In the rows, 128 means zero.
Each named move below is a turn or a mirror, shown by a few rows before and after it. Which moves, in which order, take the first row of each later pair to the second? The first pair is answered.
C (before -> after):
[108 113 151 130 151 120 113 133 104 128 145 134 145 104 112  95 121 148
  90]  ->  [ 96 142 149 163 125 141 108 152 126 162 137 117 162 129 149 141 117 137
 157]
[137  75 176 119 151 148 124  97 113  95 189 153 159  82 103  89 104 125
 133]  ->  [131 109 176 152 121 172 108 113 138 131 183 144 177 109 148 139  99 106
 211]
[118  98 167 146  96 140 115 151 118 127 144 145 173  89 144 121  84 115
 135]  ->  [120  94 170 141 107 141 114 149 120 119 148 140 172  92 142 116  90 116
 126]
V (before -> after):
[105 134  99 140 142  79 135 114 128 127  92 120 108 105 122 157 126 117
  89]  ->  [120 138  96 115 151  69 147 104 132 118 113 130 115 140 122 154 144 108
  84]
[138 136 127 144 155 120 120 150 104 113 109 140 107 109  87 105 147 125
 115]  ->  [159 127 122 127 157 117 130 142 107 105 123 146 110 143  94  99 156 127
 119]
[ 83 153 123 169 126 125 104 146 114 129  66 114 104  83 122 133 106 142
 118]  ->  [100 153 107 134 142 101 114 148 110 109  64 120  78 123 110 128 135 151
  81]
J (before -> after):
[110  99 152 159 138 149 139 134 111 139 115 137 127  38 128 100  99 129
 116]  ->  [107 125 153 178 118 160 125 143 117 157 104 129 136  57 146 127  94 127
 157]
[179 122 131 114 163 133 171  94 112 120 176 127 118 142 116  88 148 156
 140]  ->  [177 117 139 126 162 142 186  95 115 125 183 126 127 117 127  94 137 136
 142]
[ 80 114 113 138 131 156  91 152  98 139 159 112 163 107 132 105 113 158
 149]  ->  [ 76 122 111 136 133 151  91 153 100 141 164 107 160 106 126 104 121 166
 154]
[140 139 116 130 103 131 123 118  87 102 154 117  93 171 110  83 122 200
 130]  ->  [141 121 120 130 115 132 141 116  84  94 169 126  99 132  99  65 109 185
 106]
N (before -> after):
[132 104 115 133 113 128 121 129  95 140 158 132 126  92 132 121 133 167
 143]  ->  [156 107 119 115 115 125 146 126 114 138 175 137 134 123 151 136 143 133
 149]
[130 115 138 130 121 140 104 118 127 137 129 143 139 113 125 101 119 132
 130]  ->  [148 115 129 112 131 139 122 115 141 136 139 146 132 141 136 107 138 112
 126]
[103 146 104 176 120 108 112 164 151 149  71  78  86 115 110 140 116 112
 116]  ->  [112 124 131 191 113 145 129 147 160 158 117  97 134  78 127 131  94 102
 155]
[ 96 122 139 160 116 147 114 137 102 155 125 105 141  97 150 130 115 145
 156]  ->  [134 120 129 132 127 143 148 130 130 151 153 119 150 138 167 144 135  98
 168]
Now pairs of rows:
Between the rows of a pair lie 2 to 3 moves.
[141 121 117 109 133 133 145 132 144 127 134 129 124 157 146 153 137  86
 132]  ->  [125 112 118 107 146 117 140 129 114 113 109 125  98 121 113 119 137 116
  86] -> V, C, N
[168 140 127 106 124 145 152 119 148 133 164 141 143 184 157 151 157  99
 171]  ->  [125 106 125 114 150 117 146 115 108 100 130 141 104  92  97  81 141 119
  65] -> C, N, J
[169  92 136  97 107 125 163 129 174 134 166 136 186 170 160 177 170  47
 195]  ->  [130 132 126 130  76 132 126 149 163 156 117 110 173 184 166 190 160 106
 241] -> V, J
[ 97 156 135 156  89 138  91 139 106 143 107 119 124 130 141 144 112 174
 184]  ->  [136  88 162 109 116 152 134 106 111 112 187 156 161  90 126  88 104 140
 145] -> C, N
[111 174  80 148 139 117  94 149 125 140  81  79 111 169 122 146 131 138
 177]  ->  [148 114  96  91 185  94 141 117 110  93 134 109 117 129  88  75 138 115
  82] -> C, J, V
[110 188 121 165 107 126 144 150 154 165  85 114 101 141 138 180 104  76
 148]  ->  [109 198 107 138 112 105 115 148 137 141  78 115  92 190 124 167 134 137
 132] -> N, J, V
[152 109 105 135 131 153 162 139 196 130 155 155 118 101 155 170 114  38
 103]  ->  [ 91 109 102 159 134 141 113 151 146 115 102 138  84  37 110 123  93 111
  62] -> C, N, N
[ 91 156 113 149 122 121 132 131 123 144  66 104 119  91 130 142 117 102
 117]  ->  [ 97 169 125 148 107 145 116 129 122 151  84 105 148 127 150 154 118 131
 170] -> J, N, J
[123  91 168 129 103 130  92 132 129 147 157 118 196  73 160  58 127 137
 175]  ->  [166 125 140  87 106 113  86 138 147 138 161 115 185 185 178 100 173 140
 190] -> J, J, N
[131 123 133 118 139 145 133 118 142 128 164 128 161 104 138 120 108 118
 161]  ->  [131 154 113 110 133 128 111 134 130 121 135 121 136 169 135 138 137 153
 169] -> J, J, N
[ 83 110 129  76 140 103 106 126  86  82 116 154 117  95  77  83 149 190
  62]  ->  [135  81 148  75 147 127 176 110 136  97 187 175 159  63 118 108 131  79
  83] -> J, N
[ 80 116 127 176  98  88  95 131  92 135 114 138  76 129  43 105 130 183
 139]  ->  [ 73 137 132 202  75 108  99 136 112 164 117 127  90 129  72 142 119 162
 190] -> J, C
[109 141 125 166 104 175  70 126 108 155 150 104 181  65 137 119 109 150
 206]  ->  [145 138 126 129 112 175  90 123 131 151 183 111 200 109 158 132 129 126
 225] -> J, V, N
[138 165 108 145 112 137 126 155 173 149 115 118 143 171 148 177 135  91
 169]  ->  [ 91 137 139 174 110 162  90 148 122 144 104 120 154  83 114 109  97 169
 154] -> N, J, N
[109 138 129 151 148 143 117 122 139 145 115 125 114  88 143 145 118 117
 116]  ->  [138 126 126 130 157 137 141 120 157 141 138 133 127 111 150 147 127  97
 116] -> V, N, N
[141 113 162  95 110 129  93 112 142  93 198 136 152 207 154 140 104 181
 177]  ->  [121  73 185 111 117 139 108  96 131  87 202 149 161  90 125  96  70 157
 126] -> V, C, J
[135 158 141 120  84 144 155 153 200 152 120 122  99 185 125 114 108  44
 195]  ->  [129 111 141  95 126 113 162 133 153 108 113 141  76 126  69  42 108  69
  82] -> V, C
[105 178 131 161 117 146 117 109 102 169 123 123 174 141 155 154 105 105
 166]  ->  [126 130 128 122 158 117 157  92  96 136 138 144 155 106 117 106 107  76
  72] -> N, C, J
[136 144 113 120 121 126  82 146 116 108 172 137 136 170 134 125 139 212
 145]  ->  [136  96 140 134 142 143 130 128 122 111 203 144 152  60 124 103 101 136
 113] -> J, J, J
[191 102  94  97 136 123 153 117 156 150 123  98 119 151 152 160 110  88
 157]  ->  [180 113  95 108 126 127 139 128 159 161 112  93 125 164 157 165 108 113
 179] -> V, J
[115 117 133 153 123 126  93 125 109 104  98 140 110 111  92  79  79 212
  89]  ->  [138 145 144 169  86 165 103 129 146 140 133 129 150 173 149 145  79 173
 202] -> V, C, N
[159  87 155 120  88 134 133 112 108 153 165 149 149 126 136 127 127  90
 165]  ->  [156 128 124 102  90 104 113 126  98 147 122 134 105 190 125 158 157 118
 148] -> J, N
[138 141 119 106 106 124 102 114 100 115 152 145 142 176 125 125 137 196
 166]  ->  [127 115 148 123 106 145 113 105 105 123 170 149 164 115 128 105 106 174
 167] -> J, V, V
[172 133 114 121 106 183 156 106 126 125 141 156 145 204 153 150 114 146
 186]  ->  [164 125 123 130 105 195 156 101 124 123 148 155 162 186 147 137  96 159
 199] -> J, V
[ 89 165 110 172 100 120 110 135 116 166  84 102 125 102 145 158 136 150
 181]  ->  [ 98 171  91 127 118  96 103 127 103 131  86 113 105 164 126 143 168 189
 145] -> J, V
[122 151 105 158 122 137 139 154 137 155  90 110 121 140 137 155 140 107
 141]  ->  [131 147 108 155 119 139 146 151 144 160 108 114 128 144 142 153 140  97
 146] -> N, N, N
[111 148 126 171 102 158 123 159  79 143 130 127 157  75 119 111  96 125
 117]  ->  [171 150  95 116 121 132 163 150 113 133 157 138 143 154 130 138 141  68
  82] -> V, N, N
[151 105 153  96 143 118 136 121 123 109 164 143 135 130 117 102 122 141
 111]  ->  [119 144 133 141 114 125  98 142 119 133 111 117 118 140 130 133 118 170
 150] -> C, N, N
[121 183 112 127 105  98 100 140 120 146  93 117 100 191 161 162 131 175
 150]  ->  [126 177 113 111 118  87 102 135 116 137  98 122  91 196 151 148 139 185
 131] -> J, C
[108 119 136 156 114 119  85 125 100 131 101 129 129 113 112 105 116 186
 129]  ->  [125 137 113 129 119 101  90 133 107 118  95 130  99 161 113 119 144 168
 113] -> N, N, N
[144 135 126  86 129 139 116 136 142 128 143 145 169 168 178 201 151  85
 156]  ->  [131  86 136  67 160 124 121 119 108  92 143 156 156  92 124 120 138 102
  64] -> V, C
[102 165 103 126 149 112 101 145  91 124  79 106 122 134 103 114 154 186
  91]  ->  [137 133 110  93 176 104 136 123  99 105 129 125 142 119  94  81 163 159
  56] -> V, J
[168 115 143 127 135 155 169 127 150 136 147 143 143 111 136 132 130  82
 140]  ->  [127 146 118 135 130 127 118 144 109 123  71 127  91 128  98 119 144 152
 102] -> N, V, N
[154 140 143 119 126 147 112 131 116 124 154 136 173 229 156 156 153 185
 205]  ->  [139 101 154  91 158 126 103 115  75  81 151 145 154 173 100  87 150 219
 108] -> C, N
[134 128 143  83 121 134 117 129 160  99 127 150 173 180 154 155 152 165
 179]  ->  [129 145 138 100 115 125 117 138 163 110 106 145 150 188 154 179 159 157
 173] -> V, N
[ 87 141 104 120 129 108 139 119  72 120  91 111  99 107  82 135 120 122
  96]  ->  [120 110 130 108 137 133 180  95  96 125 160 126 148  90 110 131 112  64
 123] -> N, V, N
[170  99 120  78 132 132 149 104 101  99 161 159 169  85  84  67 151 157
 107]  ->  [184 106 129  74 131 141 161  99 120 111 186 165 186 110 101  90 147 136
 131] -> N, V
[ 90 160 134 164 122 159  78 134 101 125  95 113 137 125 128 129 119 201
 183]  ->  [108 169 129 158 123 158  83 128 109 127 100 114 141 163 136 142 132 198
 199] -> C, V, C
[142 106 115 102 156 104 170 114 140 117 149 139 118 123 119 117 141  74
  66]  ->  [122 120  95 105 153  94 144 128 127 109 108 130  91 135 102 111 149 114
  54] -> V, N
[170  93 154  82 152 123 119 100 136  98 170 133 151 204 134 103 152 170
 144]  ->  [124  79 177 126 147 142  95  98 106 104 151 129 153 112 108  66 109 198
 128] -> N, N, J
[114 124 133 154  99 150 110 165 176 184  91 113 144  35 159 184  86 116
 150]  ->  [123  91 118  81 144 106  99 140 127 116  94 134 105  57  92 102 124 190
  39] -> J, C
[163  95 115  65  89  93  73 104  97  62 172 128 130 110 110 104 140 163
  83]  ->  [143  91 152 119  65 128  72 104 107  93 191 125 174  50 132 113  98 150
 145] -> V, V, V
[155 101 116  77 166 127 136 132 183  68 204 150 158 196 154 112 156 155
 128]  ->  [106 160  92 127 129 123  78 163 179  94 123 118 122 216 159 156 150 203
 174] -> N, C
[133 143 117 118 102 114 131 183 166 132 115 133 117 213 190 143 139 116
 129]  ->  [121 141 117 108 108 107 102 180 138 118 106 134 119 217 168 112 146 172
 115] -> N, V, V
[138 126 116 155 103 137 182 137 156 168 137 125 128  94 152 161 104  50
 150]  ->  [137 151  73 122 109  93 160 150 140 148  83 117  72 162 126 162 147  88
 103] -> N, J, J
